One turn sends every row of this set to another row. A few are shown first. Where does it send the rows asked after them?
veb: [ -6   6 -13   5 -42 -36 -14  -2  11  26   2 -25  29 -11 -36  34  24 -84
   2   2  23  -7  18  -6 -19 -27  10 -16  18  37]
ralov: [ -7  -4 -16   6 -24 -31   0  10  13  40  12 -57  21 -18 -49  21   4 -70
   6  -3  17  -1  25 -17 -10 -39   9   2  -1  23]
rik: [ 15  -1 -30   0  26 -23 -19   2  10  35   8  -2  -5  -4  -3 -20  27  -8
  -5  18  38  -7  25  -5   0 -24  -6  -4 -12  37]
rifuf: [  2   3   2  -3 -60  -6  -6  -9  20  -2   2   2  20  23 -29  10  31 -28
   7  -3   3  12  21  33 -16 -28  40   9  12  31]
lusur: [ -7  -2 -31  14  -8  -6  29  23   1  -6  -3 -33 -11  -6   6  24  24 -30
  30  -7   2   0  23  31 -28 -34  38  -3  -6  49]
gavug: [ -8   1 -19   2 -23 -22   5   1   4  28   8 -49  25 -16 -53  27  17 -66
  -5   9  32   5  33 -14  -8 -33   3   0   9  24]
bem: [  7  -6 -11  21   2 -40 -26  18   7  53  18  29  -6 -24 -42  17   6 -10
  34 -11   6  22  20  11 -30 -35  34 -10 -13  14]
Nileb: [ 10   4 -27   3   7 -26 -49  17  38   9  13  10   2   4 -36  18  17 -13
  31   2  19  18  49  14 -29 -19  35  -9 -10  18]
kifek: [  6  -7 -25   2 -53  -6  11  -6  -9  34   7  -9  15  -2 -35  -1  25  -1
   8 -18 -19  -1  17  30   3 -40  36  11  -7  18]
seke: [  6   3 -18  14  -3   5  29  -4  -5   1  12 -41  -6   6   3  30  -6 -34
  17   4  -8   5  22  27 -14 -15  28   4  15  28]
Kigu: [ -8  -1 -10  23 -16 -29  27   4 -15  10  11 -13 -19 -13   4  25   9 -41
  20   3 -19   0   7  36 -22 -29  32  -3  19  49]
Laga: [ -5  -5  -8  12 -43 -42 -11   4   2  40  10 -28  40 -18 -31  25  19 -83
   8   1  15  -4   7   2 -15 -24   7  -6   4  29]
sanu: [ -7  -4 -43   5 -35 -34  -2   9  -9  35   3 -37  38 -28 -38  20  40 -58
   1   0  19 -12  26   3  -3 -30   4  -9  -6  26]
kame: [  5   4 -25 -11 -49 -12   3   6  21   0 -13 -14   4   6 -37   1  36 -10
   9 -17   0   3  34  24 -14 -50  53  -3  -8  26]
kugul: [  8  -6 -22  22   3 -27 -26   1 -10  57  31  27   1 -20 -45  20   5   0
  24   0   0  18  25  15 -13 -20  18  -2   0  10]
pila: [ 10   2  36  19   3 -27 -40   5  11  14   6 -16  23   0  -6  18  11 -44
  26  -9  -9  14  -6 -11 -21 -46  -2   8  -6  23]
saviz: [  3   5  -8   8  20 -10 -34   9  15   9   4 -47   1  -6 -27  12  17 -13
  21 -14 -12   0  27 -28  -3 -62  -6  10 -10  27]
rut: [  6  -3 -28  18   0  -6 -38  -7   2  42  36  22  10   0 -41  26  10   0
  22   7  10  18  36  16 -10  -6   9   7  11  17]
votub: [  4  -3  -3  -1 -43   4  11 -15   7  14  17 -24  14  17 -45   2  10 -12
  -1   2  -3  21  30  23   0 -32  30  27   8  13]
matul: [ 17  -7   3  11  23 -23 -18   0  18  55  17   1  -7   3  -1 -14   0 -26
   5  11  34   1   4 -14 -11 -26  -3   4  -7  39]
fegag: [ -7  -4 -36  21 -13   5  33   6 -18  17   9 -27 -11  -8   3  29  15 -22
  24  -9 -11  -8  14  29 -14 -27  25   1  10  48]
nop: [ 24  -2 -13   8  12 -29 -28  -5   6  45   8  18   9  -1  14 -13  23 -25
   1  12  31 -12   2   3  -7 -14  -3 -12  -8  37]
gepub: [ 16  -2 -27   2  27 -33 -21   7  18  48   8  -4 -18 -10  -5 -23  14 -12
   3   4  26 -17  18 -13  -4 -37   3 -10 -15  42]
Mav: [ 15   2   1   3  25 -18 -20  -2  26  33   8   4 -11   9  -4  -9  11 -27
  -1  17  49   5  15 -16 -16 -26   0  -4   2  44]
Lelo: [ -3   2   0  13  22 -12 -11   3 -18   9   3 -29  10 -20 -34  11  36  -4
   6   2   6  21  24 -18  -1 -58 -17  13  -8  18]
labog: [  3   2  -7  15   0 -17  40   9  -5   2   0 -34 -22 -10  -2  24  -4 -39
  20  -2  -3  12  16  23 -27 -35  41  -6   4  28]
Novus: [  5  16  31  15   3 -12 -33 -18  -4   4   0   1  14   1 -20  34  25 -36
   9   3   6  17   5 -18 -17 -43 -11  -3  25  29]
kolon: [  1   0   7  -5 -40 -20  14   3  24  16   3 -23 -12   4 -50  -2   3 -21
   8 -14  -6  18  25  11 -18 -60  52   9  -1  20]
Vuba: [ 23   6 -13   2  12 -35 -31   0  21  37  -4  19  -7  -1   9 -10  21 -29
   4   5  32 -16   6  -5 -16 -26   9 -25  -4  45]
sur: [ 12   4 -30   8   0  -4 -49   1  24  19  23  18  14  11 -33  29  18  -7
  27   6  20  17  46  16 -19  -4  21  -2   4  18]
Firoz: [ -7   3 -17  16 -16 -18  13   5   4 -14  11 -26  -5   6  13  24  14 -46
  22   9 -10   0  20  41 -22 -15  32   2  15  49]
Sonur: [  3  -1 -11  12   7 -41 -37  27  32  28  14  16 -10 -11 -41  13  10 -15
  36  -6  16  24  34   9 -38 -36  40  -8 -16  22]
vutot: [  1  -6  11   7 -61 -24   4  -5   7  35   7   6   5   2 -32   4  13 -28
  14 -20 -20   6   1  26 -17 -48  47   7   5  30]
Nabi: [  7  17 -20   7  -2 -23 -51  -6  -2   0 -11  -3  12 -12  -9  23  50 -19
  16 -16 -19 -20  17  -7  -5 -48  -3 -20   7  38]
rozo: [ -6   1 -45   0 -35 -36 -12  12   8  33  -2 -42  24 -24 -40  23  33 -63
   7 -12  13 -22  28  -7  -8 -39  13 -18  -3  34]
dazoz: [  7   1  -7  16  -2 -39 -34  10 -20  10  -5  -3  31 -25  -2   8  54 -19
  19  -9 -14  -3   4   7  -6 -47  -6  -6 -22  24]

saviz -> pila
gepub -> matul
rozo -> ralov
Now find these:
rut -> sur
kifek -> votub
Firoz -> lusur

